Each row is where one point has got to under a steady rotation. How many ticks took it there?
The counts run from 0 to 481.
-8, -158, -34, 50, -215, 90, -89, -121, -147, -179, -31, 178, -437, -188, -120, 267, -116, -91, -192, -178, 92, 45, -190, -7, 74, -171, -130, -10, -197, -79, -129, -31, -162, 57, -29, 131, -409, 128, 103, 284, -145, -41, 173, 213, -323, -38, 47, 12	284
-50, -155, -144, 127, -392, -156, -203, -91, 37, -367, 81, 202, -363, -35, 43, 86, -278, -114, -19, -21, 231, 71, -260, -305, 47, -55, 167, 123, -110, -97, 152, 14, 18, -29, 145, 105, -112, 222, 183, 42, -152, -35, -87, 195, -236, 167, 208, -141	86
86, -136, -47, 52, -52, -272, -30, 204, 33, -112, 133, 238, -496, -113, 160, 276, 46, 59, 48, -17, 45, 2, -135, -17, 289, -21, 73, 127, -103, -51, 20, -50, -334, -31, -2, 132, -58, 45, 204, 178, -15, -50, -101, 211, -494, -36, 11, -73	28
-245, -268, -59, 112, -288, -250, -282, -153, -45, -144, 125, 143, -254, -159, 57, -40, -313, -52, -70, -53, 172, 131, -148, -227, 182, -129, -3, -96, -106, 63, -7, -76, 84, 52, 117, 233, -27, 114, 241, 212, -144, -105, -178, 142, -404, -31, 155, 97	164
185, -188, 109, 22, -134, -10, 41, -154, -3, -229, 206, 145, -444, -144, 126, 160, -67, -10, -18, 230, -56, 115, -71, -232, 168, -26, 56, -126, -31, 121, -101, 5, -316, 93, 108, 273, -228, 4, 102, 37, -104, 85, -71, -3, -552, 174, 64, 44	406
41, -107, -6, 54, -212, 76, -188, 68, -71, -312, 96, 183, -291, -124, -48, 189, -365, -70, 59, -134, 60, 29, -120, -250, -41, -114, 234, -91, -211, 52, 64, 68, -108, -78, 243, 206, -326, 12, 146, 199, -176, -182, 29, 138, -351, 211, 114, -155	355
27, -91, 27, 39, -132, -80, -112, -270, -30, -218, 125, 107, -470, -115, 143, 254, -275, -142, -126, 95, 27, 94, -33, -182, 84, -205, 141, -68, -224, -103, 78, 194, -199, -14, 3, 210, -68, 296, 286, 199, -32, -160, -20, 79, -317, 38, -65, -104	51
-207, 104, 49, 94, -167, -171, -87, 69, -98, -133, -51, 218, -197, -114, -126, 276, -95, -152, -46, 31, -29, 31, -316, -216, 287, -70, 128, 101, -262, -118, -4, -151, 59, -40, 223, 287, -234, -45, 227, -94, -46, -84, -17, 240, -467, 74, 123, 132	3
-125, -17, 102, 14, -60, -172, 102, 140, 63, -40, 146, 261, -376, -144, 24, 297, 70, -70, -30, 50, 11, 155, -188, -60, 344, -6, -49, 174, -146, -228, -54, -142, -201, 25, 8, 161, -128, 60, 184, -29, 185, -45, 83, 319, -515, -67, 39, 39	32
-72, -96, -151, 84, -176, -27, -108, -103, -16, -213, 113, 201, -264, -82, -176, 209, -205, -241, -60, -44, 3, 95, -188, -199, 137, -64, 180, -6, -108, 151, 79, 31, -14, -94, 166, 375, -232, 112, 109, -136, -41, -116, -64, 151, -532, 84, 25, 10	429
88, -113, 180, 8, -136, -18, -86, -9, -8, -220, 64, 60, -517, -336, 250, 215, -5, 257, -184, 155, 134, -23, 12, -322, -113, -20, -35, -25, -240, -90, 31, 15, -355, 13, 93, 18, -94, -10, 142, 278, -60, -74, -35, 124, -229, 0, 38, -79	217
-85, 93, -57, 30, -255, -193, -79, 81, 187, -309, 242, 187, -440, -140, -52, 78, -136, 39, -26, -79, 99, -122, -84, -210, 188, -35, 210, -22, -42, -160, 134, 84, -216, -52, 27, 10, 2, 156, 135, 71, 26, -215, 90, 262, -496, 86, 114, -160	463
-46, 130, 69, 87, -102, -248, 103, -107, 119, -274, 104, 118, -358, -166, -38, 390, -109, 12, -33, -18, -43, -36, -180, -106, 274, -16, 99, 74, -134, -193, 6, 46, -240, 71, -10, 120, -91, 152, 106, -38, 116, -173, 92, 194, -572, -5, -103, -9	37
-93, -286, -77, 233, -36, -274, -13, -4, -64, -231, -67, 6, -345, -171, 121, 328, -192, 86, -265, -140, 114, 200, -44, -221, 151, 21, -220, 43, -182, 37, -8, -219, -96, 15, 43, 296, -217, -6, 18, 54, -39, -95, -4, 217, -333, -84, 113, 213	177
-141, -91, 73, 57, -168, -204, 33, 216, 134, -173, 200, 198, -337, -178, 35, 240, -22, -30, 23, -6, 55, 130, -212, -17, 383, -88, 13, 103, -124, -189, -77, -206, -162, 48, -65, 162, -57, 136, 127, 16, 253, 26, 85, 296, -526, -38, 15, 40	33
63, -174, -75, -33, -100, -60, -41, 5, -28, -223, -58, 98, -517, -3, 126, 133, -146, -200, 0, -58, 98, 52, -232, -153, 16, -125, 77, 4, -175, -104, -71, 148, -226, 70, 44, 96, -232, 34, 353, 322, -226, -164, -24, 194, -275, 144, 271, -210	362
-73, -24, -27, -3, -243, -170, -107, -162, 68, -287, 200, 81, -363, -325, -151, 232, -100, 182, -232, 141, 133, -84, -76, -456, -18, -67, 94, 21, -72, -50, 195, 15, -173, -60, 2, 143, 1, 30, 92, -136, -179, -154, -106, 214, -471, -90, -30, -41	152
45, -252, -64, 198, -201, -270, -30, -150, -32, -266, 14, 99, -479, -153, 71, 170, -235, -20, -187, -85, 251, -20, -133, -191, 94, 160, -122, 26, -25, 47, -42, -103, -177, 83, 68, 106, -237, 63, 87, 68, -262, 48, 11, 89, -342, 163, 129, 100	174
-118, -38, 3, -34, -194, -98, -53, -236, 36, -238, 119, 112, -315, -280, -183, 324, -134, 108, -218, 123, 59, 58, -57, -397, 4, -55, 91, 42, -138, -2, 134, -25, -129, -3, 30, 224, -45, 30, 46, -100, -104, -224, -146, 169, -502, -140, -84, 15	153
-13, -207, -171, 56, -183, -47, -8, 47, -51, -174, 283, 149, -264, -54, -24, -5, -309, -171, 62, -76, 109, 136, -157, -256, 241, -243, 170, -53, 21, -29, -5, -86, -56, 133, -27, 309, -196, 105, 181, 103, -110, -33, -143, 257, -476, 88, 158, -3	433
-84, -206, 31, 55, -206, -51, -172, 85, -55, -87, -71, 144, -482, -54, 165, 202, 16, -206, -128, -53, -18, 159, -177, 51, 205, 13, -99, -38, -237, -27, -54, -27, -106, -71, 290, 228, -300, 33, 268, 220, 83, -128, 34, 150, -326, 145, 335, -68	365
-139, -241, -81, 9, -182, -276, -152, 208, 124, -390, 75, 144, -365, -189, 4, 161, -220, 217, -37, -149, 172, -28, -79, -215, 14, 39, 12, -11, -110, 51, 106, -94, -219, -1, -57, 69, -36, 39, 53, 185, -33, -205, 48, 303, -363, -113, 86, -87	187
-44, -225, 147, -101, -339, -109, -191, -86, 135, -299, 8, 83, -548, -306, -30, 249, 15, 142, -98, 17, 139, -33, -226, -121, -50, 91, -33, 34, -147, -41, 32, 64, -233, -83, 119, 19, -18, 68, 71, 57, 75, -31, -104, 25, -408, -70, 7, -177	225
-122, 67, 105, 108, -95, -151, -48, -91, 67, -276, 146, 168, -329, -195, -71, 377, -137, 10, -31, -44, -102, 25, -124, -98, 263, 1, 90, -1, -182, -85, 6, -18, -153, -41, 27, 180, -127, 167, 63, -28, 192, -179, 216, 129, -625, -16, -136, 17	38
-91, -111, -25, 50, -315, -138, -62, -67, 82, -163, 95, 247, -397, -228, -110, 118, -228, -26, 50, -211, 240, 11, -231, 5, 32, -88, -23, 24, -126, -67, -9, 34, -76, 76, 55, -59, -234, 151, 167, 205, 41, -189, -132, 225, -466, -15, -73, -180	196
44, -99, 166, -72, -2, -14, 116, -201, 1, -206, 74, 143, -335, -220, 95, 248, -13, -48, -173, 377, -53, 226, -80, -282, 203, 33, -76, -97, -125, -27, -157, -86, -202, 134, 75, 302, -227, -96, 216, -67, -15, 18, 38, 133, -427, 62, 169, 98	408
136, -77, -56, 115, -121, -149, 6, 209, 86, -267, 242, 220, -452, -147, 16, 394, -97, 57, 2, -103, 126, 3, -92, -125, 167, -92, 144, 183, -119, -117, 196, -81, -314, -80, -22, 171, -135, 95, 39, 55, 3, -86, 4, 366, -414, -44, -49, -93	456
-138, -266, -77, -96, -245, -110, -65, 27, 122, -318, -57, 108, -463, -169, -235, 237, -26, 69, -131, -75, 114, 22, -260, -140, 7, 143, -92, 2, 22, 114, -53, -102, -181, -73, 116, 171, -236, -151, 53, -65, -75, -118, -41, 123, -515, -22, 150, -117	262
-317, -109, 55, 49, -272, -24, 11, -130, 2, -271, 37, -115, -294, -283, -38, -39, -97, 53, -180, 4, 66, 132, -219, -389, 76, -202, 46, -140, -134, -201, -79, -104, 91, 194, 99, 78, -66, -40, 258, -87, 81, -63, -134, 181, -464, 43, 219, -18	236
117, -331, 3, 64, -181, -45, -122, -62, -77, -133, 309, 105, -400, -157, 308, 90, -165, -139, -65, 123, 191, 242, -95, -179, 222, -233, 46, 9, -153, -162, 7, 30, -206, 89, -29, 239, -28, 224, 229, 164, 15, 106, -132, 107, -312, 25, 91, -53	56
-57, -190, 26, 71, -208, 111, -163, -1, -152, -228, 276, -112, -280, -265, 83, 149, -291, -31, -102, -160, 71, 28, -177, -220, 101, -304, 194, -177, -208, -189, -49, -32, -95, 56, 64, 263, -87, 45, 47, 116, -61, 47, -56, 105, -507, 39, 2, 107	317
-50, -220, 110, -4, -214, -12, -143, -117, -104, -283, 23, 73, -321, -282, 157, 10, -252, 62, -57, 110, 128, 50, -129, -455, -100, -176, 9, -143, -182, -125, -106, -77, -124, 192, 86, 94, -223, -63, 304, 197, -252, 12, -120, 199, -244, 120, 184, 50	245
-80, -4, -17, -34, -198, -275, -137, 21, 131, -191, 3, 238, -440, -255, -82, 261, -67, 123, -153, -73, 132, -100, -53, -249, -59, 112, -46, 72, -180, 9, 151, 16, -196, -144, 142, 61, -92, 6, 206, 122, -56, -374, -24, 261, -365, -30, 75, -142	189
-105, -210, -59, -74, -284, -83, -125, -225, 49, -247, 205, 199, -292, -194, -150, 6, -362, 28, 14, 10, 232, 91, -109, -334, 22, -136, 49, -78, -26, 73, 53, 1, -88, 108, -42, 136, -24, 129, 156, 46, -168, -134, -175, 166, -486, -67, -38, -65	159
121, -224, 78, 28, -167, -163, -20, -90, 12, -216, 181, 91, -422, -323, 70, 299, -63, 241, -161, 108, 179, 56, -180, -240, 75, -60, -41, 152, -102, -147, -30, -187, -328, 143, -117, 117, -37, 96, 100, 17, -101, 168, -127, 172, -399, -115, -145, 89	144
-41, -126, -151, 76, -129, -84, -47, -99, -84, -250, 115, 107, -309, -55, -194, 297, -253, -180, -58, -42, 22, 62, -250, -203, 117, -119, 255, 94, -116, 44, 143, 44, -115, -55, 32, 348, -125, 78, 191, -103, -211, -161, -144, 130, -525, 55, -24, -88	428
-15, -302, -136, -109, -136, -83, 46, 109, 79, -289, 11, 29, -500, -146, -92, 143, 8, 100, -90, -82, 189, 45, -282, -257, 24, -26, -43, 74, -11, -57, -18, -141, -277, 94, -13, 183, -120, -137, 144, 33, -196, -17, -167, 261, -371, -84, 196, -149	260
3, -233, 58, -100, -178, 4, -114, 226, 35, -211, 276, 108, -437, -299, 117, 26, 118, 102, -98, 48, 75, -18, -22, -128, 179, -65, -79, -178, -17, -41, -119, -105, -335, 53, 5, 165, -75, -80, 38, 207, -7, 26, 81, 253, -464, 25, 224, -49	295
-165, -66, 153, 35, -148, 62, 22, -302, -77, -189, -55, -14, -246, -271, -29, 177, -241, 86, -191, 61, -24, 193, -129, -347, -67, -161, -45, -136, -240, -12, -5, 18, 37, 85, 182, 195, -313, -48, 254, 38, -81, -137, -155, 124, -425, 107, 72, 63	241
